In the rows, zero is written as 128.
Named turns come first, each shown by rows before and after it. Which turns, in which order, take the first row of each pair that follows to the second? Write the first one first, as in the answered first pair.
nada:
[ 98 103 126 155 163 141 153 136 144] -> [138 164 108 149 126 162 137 160 137]
[131 100 141 141 155 123 150 132 117] -> [160 153 128 126 118 145 125 149 116]
[108 142 136 125 153 145 138 147 161] -> [110 150 127 120 139 147 124 147 164]
fozok:
[122 122 124 116 113 127  97 125 138] -> [118 130 129 133 146 113 120 144 153]
[167 107 144 136  98 121 123 103  81] -> [102  73 148 111 131 122 100  99 137]
[150 153 114 111 153 125 105 159 139] -> [158 155 114 110 139 127  97 148 126]
[126 126 129 139 146 105 166 141 126] -> [147 130 124 129 106 120 143 118  99]
gige:
[145 182 115 111 109 145 101 166 134] -> [149 180 127 141 136 119 142 180 128]
[129 150 125 137 162 139 146 166 168] -> [115 126 130 140 169 133 149 153 167]
[ 88 126 115  62  93 160  63  98 183] -> [132 196 101  74  77 166  79 140 172]
[150 107 146 160 136  92 160  86  91] -> [135  88 147 143 123  99 137  67  96]
rali:
[134 191 116 126 143 136 137 185 162] -> [183 132 128 155 114 123 171 126  69]
[140 155 123 132 127 131 125 122 115] -> [136 152 122 133 126 135 124 124 116]
[163 124 126 150 110 119 152 116  82] -> [136 156 110 105  97 154  91 131 142]

Between the rows of a pair lie two turns.
[ 94  92 133 110 141 123 113 112 152] -> [166 128 128 139 106 124 146 115  86]	fozok then fozok
[119 117 131 116 130 143 123 120 148] -> [127 144 130 125 140 140 134 142 149]	gige then fozok
[102  52 161 127 144 114 166  88 120] -> [107 130 133  69  91 171  79 118 167]	rali then gige
[175 116 118 162  89  92 158  93  65] -> [105 158  96  92  87 138  66 120 177]	gige then rali
[ 79  52 134 112 139 128 115  90 138] -> [ 73  96 122  91 126 150  84 114 170]	rali then gige
[124 131 131 134 146 123 126 162 149] -> [122 125 125 116 114 136  92 136 144]	rali then rali
[156 144 122 158 105 135 107 118  73] -> [ 92 150 118 135 147 138  74 146 161]	nada then rali
[123  95 123 169 139 113 152 122  87] -> [124 155 101 123  90 158  87 137 124]	rali then gige
[165 115 138 106  98 144 113 121  77] -> [113  67 155 116 152 123 129 113 112]	nada then fozok
[ 95  92 134 170 203  87 176 137 141] -> [136 108 109  96  75 161  66  68  90]	rali then gige
[179 184 104 120  77 138 104 140 101] -> [ 68 103 124 110 166 107 107 133 185]	nada then rali
[ 93 104 130 125 172 120 137 124 177] -> [179 131 126 150 112 129 158 110  87]	nada then rali
[136 109 129 141 122 113 142 113 110] -> [117 135 125 131 136 117 132 144 159]	rali then fozok
[133 100 116 100 129 135 126  80 114] -> [112  96 113 107 152 127 132  89 131]	fozok then rali
[143 159 123 120  94 164 115 153 145] -> [171 142 130 152  91 150 149 139 103]	gige then rali
[124 106 153 155 133 137 127 111  71] -> [ 94 100 154 157 164 128 133 123 100]	fozok then fozok
[ 94 104 139 136 132 120  87  81 140] -> [102 152 138 164 165 106 131 139 156]	gige then rali
[182 167 114  89  64 153  88 122  84] -> [139 172 133 146 181  97 179 201 146]	rali then gige
[192 149 142 182 109  98 195 150  60] -> [ 74  27 152 126 147  99 134  71 123]	rali then nada
[ 92 113 136 102 142 123 110 109 148] -> [139 127 137 143 137 101 165 123  98]	rali then fozok
[155 106 126 117  80 150  83  80  79] -> [ 85 116 119  93 124 149  60 115 174]	fozok then gige
[ 94 130 123 110 138 131 107 161 175] -> [112  70 138 130 135 110 139 111 110]	rali then gige
[102 124 125 112 148 121 115 126 159] -> [129 113 132 141 154 101 151 125 120]	gige then rali
[ 67 108 115  64 117 167  52 118 172] -> [143 153 138 182 175  97 204 197 116]	gige then rali
[137 129 143 151 119 109 158 123 114] -> [116 155 135 139 126 115 145 147 152]	rali then rali
[169 103 130 161 116 119 168 112  72] -> [111  56 135 127 130 124 130  78 107]	gige then fozok
[ 81  81 139 137 172 111 140 111 159] -> [181 143 120 145  89 135 144 113  77]	nada then rali
[164 159 121 139 139 144 149 129  98] -> [116 142 117  98 137 157  99 116 148]	rali then fozok
[ 88  86 120  73 155 134  82 112 160] -> [118  49 130  98 143 124 113  80 105]	rali then rali
[116 110 104 141 159 106 120  96 117] -> [113 139  92 118 137 127  93 108 134]	rali then gige
[124 164 134 154 127 118 145 152 131] -> [102  99 142 136 116 120 119  96 114]	fozok then nada
[142 190 125 127 130 142 139 156 121] -> [153 132 134 124 105 145 125 100  79]	gige then rali
[121  74 140 163 136 104 174 108 101] -> [ 69 100 126 107 127 143  99 122 179]	gige then rali
[164 146 119 104  78 144  75 131 112] -> [132  98 149 164 172  84 164 151 129]	fozok then rali
[ 73  67 142  93 136 117 106  85 148] -> [155 211 112 106  94 135 119 169 142]	fozok then nada
[113 200 125 134 132 122 110 170 150] -> [128 114 143 172 134  86 155 108  69]	rali then gige
[ 92  89 123 136 179 107 156 112 128] -> [ 79 113 110 109 174 126 125 123 157]	rali then rali
[107  98 141 170 153 101 177 124 105] -> [ 80 144 125 133 161 123 134 158 175]	rali then rali
[103 121 129 109 130 139 107 115 158] -> [122  94 135 119 121 131 122  95 114]	rali then rali
[135  91 128 147 138 106 161 120  88] -> [107 128 122 137 167 112 155 171 151]	rali then rali
[211 159 115 133  67 142 137 128  59] -> [ 63  43 137 121 187 108 140 106 160]	nada then fozok
[146 114 133 169 143  90 172 139  71] -> [ 65 121 121 111 160 121  95 151 176]	rali then fozok
[164 125 132 134 132 110 147 112 111] -> [147 150 127 132 152 112 142 143 150]	rali then rali
[ 89 159 154 166 169  82 170 156 162] -> [ 65  69 159 132 137 100 122  71 135]	rali then fozok
[110 111 129 115 134 135 113 111 133] -> [150 136 129 141 130 124 146 128 101]	fozok then fozok
[112 145  97 106 108 145  81 125 120] -> [150 160 103 141 110 130 124 131  84]	rali then fozok
[117 161 117 124 149 133 121 170 158] -> [129  88 129 121 119 133 114  95  94]	rali then fozok
[138 152 121 114  82 171 102 144  96] -> [101 161 125 109 119 166 100 170 148]	fozok then gige
[125 144 115  99 127 141  83 147 147] -> [155 162 115 121 128 130 114 167 122]	fozok then fozok
[ 98 106 137 137 165 125 136 107 169] -> [165 124 130 140  98 142 126  87  97]	fozok then fozok
[159 164 138 141 103 116 131 125  94] -> [113 164 129 108 110 133  84 127 147]	rali then fozok
[164 118 124 130  93 118 132 108  79] -> [104 147 111  95 120 138  92 145 166]	nada then rali
[130 145 112  84  79 134 109 105 123] -> [ 97 153 119  90 125 119 120 141 174]	fozok then gige
[ 80  77 127 150 189 117 167 115 157] -> [ 68  68 125 139 181 122 150  97 162]	gige then rali
[122 160 130 108 154 146  96 144 157] -> [154 114 143 126 131 137 116  93  84]	rali then fozok
[109 100 142 113 131 130 116 108 143] -> [113 135 139 123 150 121 137 146 162]	gige then fozok
[148 147 107 100  88 122  98 133 133] -> [137 155 114 126 128 104 136 174 156]	fozok then fozok
[ 93 131 147 140 142 100 161 113 136] -> [ 81 145 141 117 132 114 128 115 159]	rali then rali
[116 162 117 118 110 144 127 146 134] -> [117 126 130 146 134 116 165 130 112]	rali then gige
[138  75 145 156 126 120 117  93 106] -> [173 154 134 176 121 122 141 150 116]	fozok then nada
[161  93 132 130  85 147 116  84  84] -> [107 104 125  94 103 163  73 103 158]	fozok then gige
[128 153 122 122 124 143 107 144 155] -> [124  97 137 145 147 118 138 112 131]	nada then rali
[126  93 141 112  95 137  97  74  99] -> [ 87  71 155 130 151 111 131  95 130]	fozok then rali
[132 122 109 125 132 162 107 125 165] -> [170 143 106 146 123 156 131 137 136]	fozok then fozok
[140 101 121 151 140 101 150 128 118] -> [120 126 104 112 117 133  91 134 159]	fozok then rali
[136 157 124 128 124 137 122 150 139] -> [112 113 140 139 149 118 144 128 133]	nada then rali
[ 88 121 114 109 132 150  93 117 153] -> [140 108 125 148 118 135 143 101  78]	fozok then rali
[106 105 136 177  91 135 126 120  95] -> [ 69 111 137 161 112 139 107 134 146]	fozok then rali
[131  84 144 130 125 122 144 123 109] -> [124 134 127 101 110 149 105 149 148]	rali then gige
[159 125 137 152 122 124 150 137  88] -> [102  78 142 127 150 125 120 115 125]	rali then nada
[140 101 114 112  85 115 100 100 106] -> [137 128 122 153 144  81 158 157 128]	fozok then fozok
[125 102 131 120 133 103 100 102 128] -> [154 161 120 130 130 109 113 144 133]	fozok then nada
[128  88 148 164 151  93 167 135 121] -> [122  62 141 129 109 120 114  89 113]	fozok then fozok
[141 107 135 135 128 115 147 118  99] -> [111 138 126 123 150 129 131 153 156]	rali then fozok
[ 92  61 107  98 114 138  97  68 131] -> [156 202  91 135 119 142 143 176 152]	fozok then nada
[199 160 120 159 108 129 161 118  56] -> [ 88 155 121 128 194 127 133 167 195]	fozok then rali
[155  87 154 148 103 112 147 104  77] -> [ 99 141 132  98 108 150  80 146 181]	gige then rali
[140 153 124 120 101 135 108 124 128] -> [132 142 124 118  99 137 100 116 137]	gige then fozok
[152 201 122 120 116 126 112 176 138] -> [161 201 122 129 122 120 126 179 123]	fozok then gige
[124 106 148 133 143  96 142 132 126] -> [107 120 144 121 145 110 122 143 153]	rali then rali
[127  90 143 145 152 109 148 116 114] -> [171 135 128 142 109 129 136 125  89]	fozok then nada
[141 106 150 162 127 105 155  94 102] -> [112 143 142 156 161 103 154 146 164]	rali then rali
[162 194  90  94 122 179  98 161 154] -> [ 93  61 128 131 206 119 158 111 151]	nada then rali
[138 110 140 152 143 107 145 163 102] -> [108  90 136 112 119 137  87 131 120]	gige then rali
[129 112 118 174 184  99 190 141 135] -> [ 95  57 113 110 138 138 104  71 136]	gige then rali
[ 97  70 139 119 120 120 135  78  95] -> [ 59  98 136 119 166 116 136 124 160]	gige then fozok
[124 134 138 109 128 122 106 133 154] -> [129 104 143 126 145 106 130 114 132]	rali then gige
[148 196 102 102  63 173  85 133 116] -> [107 203 114 138 149 134 143 198 173]	fozok then fozok
[119 118 131 121 169  97 150 163 158] -> [111 122 124  77 131 128  97 137 167]	rali then rali
